Each row is where one point has got to under a steady rotation. How many ticks took it there?
The counts run from 0 to 182.
[ 1.62  1.21 -0.71 -0.57 -1.32 -2.05 -1.18 -0.64  0.31  1.22  1.72 -0.30
 -1.01  2.55 -0.24  0.28  3.76 -2.92 -0.79  2.03 -0.73 -0.97  0.24  0.31
  2.14 -0.55  0.60  1.23  0.27 -0.70 -1.91  0.47 -0.31  0.23 -0.05 -0.36
  1.87 -1.53 -1.01 -1.93 -0.81  0.08 -1.41  1.19  0.50 -0.09  0.43  2.81
  0.20 -1.00 -0.18 -0.63 -1.74  0.87  0.85 -1.31  0.06 -0.79  1.62 -1.21
 -0.09 -1.91  0.98 -0.06  1.85  1.87 -0.71 -0.02] | 23
[ 1.80 -0.01 -1.93 -1.09 -0.33 -1.86 -0.56  0.19  1.07  1.05  1.35 -0.84
 -0.01  2.40  0.90  0.57  3.27 -3.19 -1.32 -0.05 -0.76 -0.61 -0.01  0.88
  0.67 -0.55 -0.14  0.32 -0.73  0.30 -0.69  0.74 -2.87  0.30 -1.13 -0.02
  2.28 -0.31 -1.48 -0.50 -1.36 -0.49  0.12  1.18  1.11  0.50  0.60  2.50
 -0.46 -2.04  0.90 -1.03  0.41  0.40  1.21 -0.31  0.90 -1.17  1.80 -0.98
 -1.00 -1.59 -1.71  0.88  3.40  0.80  0.08 -1.17] | 97
[ 2.13  0.40 -1.23 -1.12 -0.42 -2.67 -1.34  0.37 -0.04  0.91  1.09 -1.42
  0.05  2.99  0.71 -0.27  3.43 -3.00 -1.15 -0.69 -0.25 -1.56 -0.27  1.20
  0.62 -0.14  0.09  0.67 -0.90 -0.38 -0.52  1.11 -2.72  1.21 -0.75 -0.23
  2.58 -0.08 -0.48 -0.50 -0.45 -0.97 -0.26  0.76  1.57 -0.44  0.60  2.02
 -0.40 -1.86  0.70 -1.20  0.20  0.24  0.97 -1.10  0.23 -1.01  1.88 -1.35
 -0.09 -2.46 -0.98  0.88  2.67  1.71  0.16 -0.79] | 95
[-0.05  1.58 -1.00 -2.27 -0.85 -1.19 -0.77  0.16 -0.01  1.78  2.57  1.19
 -0.56  2.89  0.19 -0.12  4.03 -3.85 -1.54  0.98  0.07 -0.27  0.69  1.30
  0.90 -1.84 -0.31  2.11  0.06  0.87 -0.22  1.28 -0.37  0.16 -1.00 -0.62
  1.34 -0.24 -1.94 -1.27 -0.33 -1.13  0.78 -0.98  0.92  0.32  0.59  2.17
 -0.10  0.09 -0.27 -0.86 -0.41  1.65  1.18  0.56 -0.02 -1.02  0.84  0.09
 -1.37 -1.08 -1.22  0.94  1.45  1.87  0.04 -0.55] | 52
[ 1.01  0.91 -1.38 -0.33 -1.89 -1.66 -1.41 -1.34 -0.10  1.98  1.20 -0.29
 -0.62  2.84 -0.36 -0.48  4.54 -2.45 -0.52  2.17 -0.83 -0.43  1.42  1.13
  0.52  0.49  0.13 -0.21  0.28  0.94 -1.48  0.34 -0.47  0.47 -0.96  0.53
  0.96 -0.84 -2.08 -2.27  0.13  0.71 -0.60  1.62  0.15 -0.01  1.17  1.99
  0.53 -1.24  0.45 -1.03 -1.10  1.28  1.20 -1.37  0.71 -1.56  0.93  0.10
 -1.32 -0.36 -0.03 -0.78  2.03  2.08 -1.01 -0.04] | 148
[ 0.93  1.47 -1.00 -0.84 -0.39 -3.11 -1.39 -1.40 -0.45  1.56  1.59  0.92
 -1.23  2.82  0.39 -0.38  3.90 -2.07 -1.04  0.47 -0.62 -0.79  0.04  1.67
  0.77 -0.72 -0.59  0.61  0.07  0.01 -0.36  0.76 -0.14  0.30 -0.16  0.25
  0.95 -0.76 -1.49 -1.31  0.01  0.86 -1.28  1.00  1.12 -0.89 -0.14  2.47
  0.10 -0.41 -0.12 -0.86 -1.43  1.56  0.37 -1.94  0.23 -0.03  1.24 -0.76
 -0.99 -0.99  0.33 -0.90  1.93  4.02 -0.94  0.75] | 152
[-0.03  1.10 -1.67 -2.60 -1.38 -0.93 -1.30  0.18 -0.49  2.17  1.20 -0.04
 -0.12  2.76  0.44  0.16  3.72 -2.71 -0.88 -0.01  0.05 -1.62  0.65  1.34
 -0.40 -0.12 -0.91 -0.20 -0.23  1.54 -0.83  1.47 -1.33  0.54 -1.70  0.64
  1.61 -1.07 -2.90 -0.71 -0.31  0.27  1.78  0.05  0.50  0.49  1.48  1.92
 -0.89 -0.99 -0.13 -0.98 -0.11  1.21  0.54 -0.07  0.43 -1.63  0.99  1.09
 -1.11 -1.11 -1.29  0.40  1.63  2.12  0.39 -0.17] | 57
[ 1.78  0.50 -0.78 -0.40 -0.01 -2.07 -0.99 -1.22 -0.25  0.70  3.43 -0.38
 -0.48  2.60  0.50 -0.30  3.82 -3.29 -2.35 -0.58 -0.12  0.46 -0.07  2.03
  0.06 -0.69 -0.53  0.37 -0.90 -0.01  0.31  1.29 -0.78 -0.35 -0.77  0.10
  2.49 -0.84 -1.03 -0.15  0.42 -0.04 -0.81  0.52  1.91 -0.59 -0.70  2.26
 -0.33 -0.67 -0.14 -0.10 -0.39  1.09  0.87 -0.85 -0.46 -0.35  1.47 -0.27
 -0.65 -1.72 -0.60  0.15  1.87  3.23 -0.13 -0.12] | 6
[ 1.01  0.75 -0.32 -1.18 -0.28 -2.08 -0.92 -1.67 -0.25  1.95  1.81 -2.44
 -0.08  2.56 -0.02  0.57  3.63 -2.89 -1.11  1.49 -0.82 -1.39 -0.31  2.18
  0.67  0.21 -0.36  0.28 -0.30  0.68 -0.25  0.22 -1.56  0.31 -0.88  1.22
  1.79 -0.94 -2.25 -0.95  0.07 -0.23  0.09  0.01  2.04 -0.03 -0.29  2.28
  0.73 -1.26 -0.07 -1.00 -0.42  1.20 -0.77 -1.10 -0.06 -1.18  2.27 -0.18
 -0.35 -1.42  0.69 -1.47  1.47  2.26  0.02  0.51] | 83
[ 1.11 -0.74 -1.48 -1.31 -0.59 -2.03  0.22 -0.15  0.80  0.94  0.88 -0.62
 -0.28  1.82  1.06  0.68  3.33 -3.77 -1.07  1.17 -0.74 -0.21 -0.02  0.37
  1.19 -0.68  0.29  1.38 -1.30  0.34  0.29  0.23 -2.07  0.46 -1.12 -0.39
  1.67 -0.07 -1.23 -1.85 -0.87 -0.30  0.46  0.23  0.78  0.79  0.15  3.30
 -0.16 -1.20  0.45 -1.69 -0.24  1.74  1.05 -0.33  1.33 -1.43  1.44 -1.62
 -1.21 -0.84 -1.23  0.58  3.37  0.89 -0.50 -0.77] | 99
[ 1.31  1.39 -1.09 -0.84 -0.15 -2.25 -0.89 -0.27  0.59  0.77  2.19  0.87
 -0.80  2.85  0.79  0.87  3.48 -2.67 -1.39 -0.54 -0.13 -0.52 -0.47  0.72
  1.29 -1.66 -0.46  1.18 -0.21 -0.70 -0.75  1.25 -1.06 -0.36  0.06 -0.37
  2.43 -2.05 -1.17 -0.95 -1.51  0.64 -1.37  0.53  0.97 -0.14 -0.42  3.05
 -1.10 -0.30 -0.26 -0.86 -1.06  0.70  0.23 -1.26  0.20  0.08  1.60 -1.48
 -0.25 -2.00 -0.32  0.13  2.12  3.19 -0.21  0.15] | 26
[ 0.10  0.49 -1.75 -1.82 -0.95 -1.04 -0.22  0.39  0.31  1.11  1.14 -0.04
  0.87  2.74  0.47  1.36  3.82 -2.50 -0.87  0.51 -0.44 -1.20  1.27  0.19
  0.39 -1.29 -0.42  0.52 -0.43  1.67 -0.93  1.36 -2.36 -0.53 -0.97  1.01
  2.30 -2.14 -2.73 -1.59 -1.27  1.28 -0.27 -0.01  0.54  0.30  0.73  2.82
 -1.49 -0.85  0.35 -1.32 -0.46  0.16  0.29 -1.23  0.97 -1.56  1.18  0.10
 -0.06 -0.97 -0.63 -0.13  1.24  1.26  0.03 -0.29] | 38
[ 0.62  1.22 -0.35 -1.49 -0.96 -1.42 -0.19 -0.04  0.10  1.65  3.00  0.50
  0.06  2.07 -0.35  0.02  4.56 -3.56 -1.98  2.49 -0.80  0.36  0.96  0.62
  0.91 -1.15  0.64  0.35  0.23  0.38 -0.80  1.45  0.36 -0.70 -1.40  0.12
  1.71 -1.44 -2.62 -1.29  0.09  0.04  0.00 -0.16  1.73 -0.12  0.22  2.40
  0.11 -1.19 -0.29  0.28 -0.85  1.40  1.39 -0.51 -0.11 -1.24  1.28  0.71
 -0.51 -1.16  0.37  0.15  0.63  2.53 -0.88  0.52] | 130
[ 0.48 -0.15 -2.02 -0.95 -1.37 -1.73 -0.73 -0.64 -0.28  1.07  0.27 -1.39
  0.05  3.26  0.86  0.28  3.92 -2.87 -0.79  0.28 -0.58 -0.41  0.64  0.67
  0.70 -0.35 -0.97  1.27 -0.72  1.64 -0.41  0.06 -3.07  1.07 -0.31  1.01
  1.95 -1.42 -1.30 -2.41 -0.49  0.46 -0.35  0.40  0.08  0.36  0.88  3.02
 -0.91  0.08  0.17 -2.34 -0.41  0.25  0.37 -1.07  0.90 -1.35  1.13 -0.65
 -0.80 -0.57 -0.52 -1.30  2.24  1.68 -0.07 -0.03] | 166
[ 0.32  0.68 -0.63 -1.07 -0.91 -0.85 -0.34 -0.53  1.04  1.08  2.73 -0.29
 -0.77  2.64  0.28  1.40  3.38 -3.41 -1.28  0.85  0.18  0.17  0.63  0.21
  1.40 -1.28 -0.09  1.92 -0.56  1.35 -0.91  0.90 -1.30 -0.38 -0.48 -0.13
  2.42 -1.76 -1.71 -2.03 -1.56 -0.32 -0.65 -0.65 -0.06  0.71  0.37  3.11
 -0.92  0.53 -0.42 -1.33 -0.53  1.23  1.05 -0.14  0.07 -1.20  1.26 -1.02
 -0.57 -1.21 -1.01  0.25  2.12  1.57  0.54 -1.21] | 32
[ 0.37  1.60 -1.97 -2.31 -0.63 -2.38 -0.36  1.50 -0.67  1.15  0.78  1.74
  0.49  3.40  0.62 -0.63  4.42 -2.93 -1.34 -0.51 -0.47 -0.24  1.13  0.64
  0.42 -2.20 -0.69  1.27  0.38  0.16 -0.54  1.64 -1.32  0.66 -0.65 -0.68
  1.56 -0.92 -1.52 -1.02 -0.36  0.07 -0.24  0.13  1.68 -0.50  0.99  2.02
 -1.11 -0.56  0.38 -0.88 -0.62  0.02  0.87 -0.83  0.25 -0.64  0.74 -0.08
 -0.62 -1.75 -0.53  0.30  0.95  2.75 -0.70  0.67] | 47
[ 1.40  0.19 -0.02 -1.80 -0.92 -1.96 -0.41 -0.10  0.49  1.64  1.25 -1.40
 -0.24  2.02  0.60  1.01  3.42 -3.51 -0.46  1.73 -0.62 -2.72 -0.68  0.37
  1.57 -0.17  0.98  0.57 -1.09 -0.37 -0.55  0.96 -1.31  0.41 -1.28  0.05
  2.01 -0.69 -1.76 -1.43 -0.38 -0.28  0.59  0.00  0.75  0.39 -0.22  3.11
  0.46 -1.51 -0.15 -1.04 -0.92  1.77  0.17 -1.25  0.69 -1.27  1.87 -1.39
  0.12 -1.83  0.37  0.92  2.36  1.01 -0.37 -0.37] | 102
[ 0.23  0.73 -1.36 -2.15 -1.08 -1.37 -0.87  0.37  0.26  1.36  1.33 -0.56
  0.45  3.35  0.64  1.27  3.52 -2.42 -0.72  0.01 -0.15 -1.97  1.19  0.22
  0.10 -0.77 -0.36  0.38 -0.78  1.21 -1.07  1.49 -2.37 -0.38 -0.97  1.04
  2.65 -2.27 -2.27 -1.34 -1.09  1.00 -0.18 -0.26  0.17  0.15  1.01  2.71
 -1.45 -0.53  0.17 -1.47 -0.29  0.03  0.15 -1.60  0.42 -1.56  1.44 -0.08
  0.21 -1.55 -0.39 -0.09  1.17  1.29  0.30 -0.32] | 37
[-0.19  0.03 -2.20 -1.90 -1.09 -0.72 -0.51 -0.40 -0.65  1.86  0.69  0.65
 -0.11  2.12  0.29 -0.08  3.91 -2.98 -1.19  0.89 -0.43 -0.37  1.14  1.38
  0.10 -0.50 -0.86  0.50 -0.07  2.34 -0.37  0.82 -1.00  0.80 -1.54  0.60
  1.19 -0.72 -3.08 -1.81  0.05  0.64  1.72  0.17  0.97  0.69  1.01  2.50
 -0.97 -0.55 -0.18 -1.04 -0.48  1.85  0.40 -0.15  1.12 -1.70  0.55  0.79
 -1.74 -0.35 -1.32 -0.06  2.01  2.55 -0.18  0.34] | 59
[ 0.22 -0.14  0.31 -1.67 -0.97 -2.02  0.35  0.64  0.03  1.28  1.75 -0.41
  0.34  2.36  0.20  0.20  3.87 -3.76 -1.10  1.03 -0.28 -0.56  1.61 -0.56
  0.62 -0.95  1.36  1.21 -0.99  1.55 -0.27  1.66 -0.75  0.68 -1.33 -0.60
  1.69 -0.49 -1.29 -2.76  0.19 -0.18 -0.30 -0.82  0.91 -0.12  0.32  2.39
 -0.31 -0.15 -0.18 -1.26 -0.27  1.76  2.19 -1.40  0.18 -2.27  1.07 -1.03
 -0.29 -1.05 -0.75  0.68  1.77  1.54 -0.49 -1.34] | 120
[ 1.62  0.56 -0.44  0.00 -1.06 -1.97 -0.97 -0.96 -0.53  1.63  2.59 -1.47
 -0.34  2.26 -0.34 -0.80  4.23 -3.90 -1.94  1.76 -1.12  0.79  0.43  0.93
  0.75  0.08  0.36  0.49  0.39 -0.09 -0.84  0.48 -0.24  0.66 -0.82 -0.31
  1.94 -1.06 -1.07 -1.24  0.60 -0.75 -0.47  0.83  1.60 -0.08  0.20  1.91
  0.76 -1.41 -0.12  0.02 -1.11  0.88  1.71 -0.65 -0.44 -0.95  1.55 -0.14
 -0.59 -1.42  0.67 -0.65  1.21  2.88 -0.84  0.17] | 3
[ 0.69  1.75 -1.24 -2.53 -0.49 -1.66 -1.13  0.52  0.53  1.63  1.76 -0.21
 -0.40  3.25  0.49  0.63  3.11 -3.32 -0.86 -0.28  0.13 -2.00 -0.37  1.13
  0.99 -1.13 -0.58  1.43 -0.33 -0.10 -0.78  1.25 -1.87  0.36 -0.85 -0.36
  2.28 -0.85 -1.80 -0.11 -1.26 -0.93  1.03 -0.40  1.02  0.24  0.60  2.43
 -0.85 -0.82 -0.09 -1.03  0.01  0.76 -0.09 -0.02  0.09 -0.93  1.51 -0.49
 -0.35 -2.35 -1.21  1.37  1.84  1.52  0.73 -0.40] | 182
[ 0.71  1.44 -0.98 -0.68 -0.31 -2.44 -1.10 -1.76 -0.06  1.40  2.17  0.94
 -0.95  2.80  0.10 -0.15  4.14 -2.32 -1.18  1.58 -0.46 -0.53  0.42  2.15
  1.06 -0.86 -0.45  0.50  0.15  0.19 -0.48  0.61  0.21 -0.41 -0.23  0.41
  0.99 -0.58 -1.91 -1.50 -0.23  0.95 -1.51  0.93  1.06 -0.45 -0.24  2.29
  0.44 -0.62 -0.09 -0.90 -1.33  1.95  0.09 -1.65  0.37 -0.49  1.36 -0.46
 -1.08 -0.76  0.16 -0.83  2.18  3.24 -0.95  0.56] | 151
[ 0.01  0.69 -0.50 -2.60 -0.46 -2.47  0.29  0.55  0.32  1.60  1.79  0.64
  0.90  2.35  0.48  0.84  4.00 -2.58 -0.99  0.41 -0.65 -1.47  0.96  0.20
 -0.48 -0.98  0.30 -0.55 -0.91  0.88  0.25  2.39 -0.81 -0.90 -1.86  0.71
  1.79 -1.47 -2.91 -0.75 -0.15  1.06  0.02 -0.59  1.33 -0.41  0.06  2.27
 -0.41 -1.13  0.31 -0.89  0.11  1.17  0.98 -1.53  0.66 -1.52  1.62  0.11
 -0.54 -0.82 -0.87  0.45  1.25  2.21 -1.00 -0.19] | 124
[ 0.68  0.38 -0.34 -1.14 -0.56 -2.07 -0.88 -1.48 -0.27  2.22  1.48 -2.79
 -0.48  2.36 -0.14  0.14  3.74 -3.29 -0.85  1.74 -0.80 -1.24 -0.24  1.68
  0.51  0.35  0.03  0.30 -0.31  1.04 -0.05 -0.12 -1.34  0.90 -0.70  0.96
  1.54 -0.76 -1.81 -1.45  0.14 -0.57  0.35  0.01  1.44  0.28 -0.12  2.28
  0.90 -1.00 -0.19 -1.32 -0.73  1.55 -0.16 -0.83  0.10 -1.35  2.23 -0.28
 -0.32 -1.18  0.74 -1.38  1.68  2.07 -0.15  0.43] | 82
[ 0.78  0.79 -1.37 -1.74 -0.04 -2.16 -0.60 -0.56  0.05  0.83  1.32  0.06
  0.14  3.35  0.60  0.38  3.63 -2.51 -1.03  1.35 -0.56 -1.68  0.47  1.73
  1.66 -1.89 -0.66  1.48 -0.67  0.18 -0.29  0.25 -2.03 -0.30 -0.12  0.61
  1.46 -0.45 -1.87 -2.13 -0.58  0.58 -1.25 -0.20  1.92 -0.37 -0.34  3.07
 -0.30 -0.17  0.31 -1.54 -0.78  0.73 -1.25 -1.70  0.64 -0.78  1.55 -0.96
 -0.21 -1.30  0.55 -1.00  1.42  1.66 -0.42  0.89] | 171
[ 0.53  0.98 -0.56 -1.50 -0.63 -2.14 -0.36 -0.12 -0.86  1.11  2.65  1.03
 -0.21  2.31  0.25 -0.44  4.34 -3.62 -2.12  0.62 -0.31 -0.09  0.82  0.80
  0.34 -1.32  0.11  0.80 -0.35 -0.09  0.03  1.76  0.43 -0.12 -1.25 -0.36
  1.83 -1.17 -1.58 -1.10  1.07  0.32 -0.26 -0.27  1.83 -0.60 -0.37  2.05
 -0.18 -0.28 -0.62  0.31 -1.13  1.65  1.10 -1.11 -0.52 -0.32  0.82  0.30
 -0.61 -1.63  0.07  0.04  0.46  3.48 -1.14  0.59] | 132
[ 0.42  0.07 -1.91 -1.05 -0.91 -2.02 -0.79 -0.95 -0.18  1.03  0.76 -0.97
  0.06  3.09  1.07  0.66  3.79 -2.79 -0.76 -0.53 -0.17 -0.32  0.51  1.05
  0.31 -0.59 -1.27  1.04 -0.98  1.67  0.06  0.20 -2.81  0.43 -0.21  1.04
  1.97 -1.30 -1.33 -2.02 -0.77  0.72 -0.37  0.28  0.24  0.41  0.59  2.80
 -1.25 -0.02  0.08 -2.32 -0.18  0.55  0.23 -1.01  0.86 -1.05  1.52 -0.64
 -0.87 -0.69 -1.06 -1.29  2.33  2.06  0.05 -0.12] | 165
[ 0.47  1.84 -2.01 -2.00 -1.47 -1.39 -0.99  1.50 -0.25  1.71  1.02  0.71
  0.13  3.28  0.11 -0.50  4.38 -3.31 -1.21  0.45 -0.50  0.35  1.14  0.24
  0.74 -1.38 -0.09  1.30  0.92  0.44 -1.55  1.26 -1.18  1.36 -0.65 -0.91
  1.94 -0.92 -1.58 -1.36 -0.50 -0.87  0.47  0.34  0.71  0.06  2.06  1.65
 -0.78 -0.98  0.16 -0.74 -0.39 -0.31  1.77  0.08  0.02 -1.11  0.81  0.28
 -0.91 -1.64 -0.77  0.40  1.08  2.07 -0.24 -0.20] | 49
[ 0.96  1.26 -1.01 -0.60 -0.89 -1.94 -1.28 -1.89  0.33  1.70  2.29  0.50
 -1.10  2.60 -0.31  0.14  3.98 -2.12 -0.97  2.24 -0.86 -0.69  0.83  2.00
  1.23 -0.54 -0.13  0.33  0.20  0.38 -1.15  0.31  0.10 -0.50 -0.50  0.45
  0.81 -0.78 -2.51 -1.81 -0.29  0.86 -0.96  1.03  1.06 -0.30  0.27  2.41
  0.61 -1.03  0.02 -0.64 -1.23  1.80  0.38 -1.36  0.54 -0.79  1.18 -0.08
 -1.31 -0.52  0.22 -0.67  2.12  2.52 -0.76  0.33] | 150
[ 1.63  0.03 -0.79 -0.84 -1.34 -2.40 -1.67 -1.00 -0.36  1.19  1.30 -1.11
 -0.38  2.96  0.71  0.23  3.75 -2.51 -0.35  0.62 -0.32 -2.47  0.42  1.18
  0.64  0.38 -0.13 -0.39 -1.60 -0.07 -0.66  1.10 -1.51  0.04 -1.20  1.14
  1.98 -0.70 -1.10 -1.51  0.19  0.82 -0.96  1.17  0.19 -0.60  0.31  2.61
 -0.03 -1.14  0.13 -1.54 -0.56  1.13  0.47 -2.51  0.47 -1.04  1.63 -0.74
 -0.18 -1.53  0.16  0.30  2.43  1.80 -0.95 -0.42] | 16
[ 1.22  1.97 -1.67 -0.27 -1.20 -2.25 -1.87 -0.82  0.09  1.72  1.52 -0.34
 -1.02  3.21  0.06 -0.06  3.87 -2.15 -0.97 -0.32 -0.47  0.19 -0.01  1.13
  0.34 -0.14 -0.77  0.22  1.27  0.25 -1.58  0.60 -1.13  0.85  0.10  0.24
  2.19 -2.00 -1.40 -0.63 -1.06  0.12 -0.85  1.74  0.55 -0.07  1.15  1.64
 -0.47 -1.49  0.36 -0.66 -1.04  0.04  1.05 -0.95  0.14 -0.50  1.58 -0.46
 -1.09 -1.50 -0.48 -0.76  2.01  3.29 -0.37  0.06] | 155
[ 0.88  1.65 -0.74 -0.80 -0.19 -1.91 -0.79 -1.08  0.51  2.00  2.15  0.23
 -0.69  2.55 -0.65 -0.34  3.42 -2.66 -1.86  1.35 -0.56  0.57  0.92  2.51
  0.62 -0.76  0.38  1.30  1.16  1.46 -0.98  0.54 -0.57  1.11 -0.49 -0.54
  1.01  0.33 -1.85 -1.13 -0.65 -0.75 -0.33  0.65  2.10 -0.23  0.55  1.30
  0.34 -1.04  0.47 -0.46 -0.32  1.75  1.02 -0.53 -0.08 -1.34  1.62 -0.33
 -1.66 -0.84 -1.41 -0.16  2.32  2.78  0.52 -0.78] | 71
[ 0.90  1.21 -1.13 -1.78 -0.57 -1.94 -0.73  0.51 -0.02  1.23  1.40  0.28
 -0.49  2.99  0.56 -0.21  3.59 -3.99 -1.11  0.81 -0.31 -0.43  0.03  0.78
  2.09 -1.97 -0.01  2.87  0.02 -0.22 -0.60  0.38 -1.46  1.48  0.05 -1.17
  1.52 -0.04 -0.70 -1.87 -0.60 -1.55  0.05 -0.48  1.24  0.30  0.65  2.73
 -0.07  0.03 -0.08 -1.17 -0.77  0.98  0.54 -0.01  0.10 -0.57  1.09 -1.43
 -0.44 -2.06 -0.15  0.50  1.88  1.56 -0.10  0.11] | 179
[ 1.18 -0.20 -1.98 -0.66  0.16 -2.25 -0.46 -0.96 -0.53  0.82  0.52 -1.08
  0.31  2.34  0.79 -0.31  3.76 -2.84 -1.85 -0.07 -0.99 -0.09 -0.20  1.58
  0.42 -0.51 -0.92  0.33 -0.24  0.48  0.21  0.24 -2.70  0.87 -0.53  0.81
  2.17 -1.10 -1.52 -0.91  0.14  0.54 -0.22  0.75  2.70  0.14 -0.44  2.72
 -0.79 -1.52  0.44 -0.85 -0.60  0.44 -0.37 -1.24  0.74 -0.57  1.82 -0.28
 -0.57 -1.46 -0.06 -1.41  1.57  3.11 -0.17  1.34] | 86
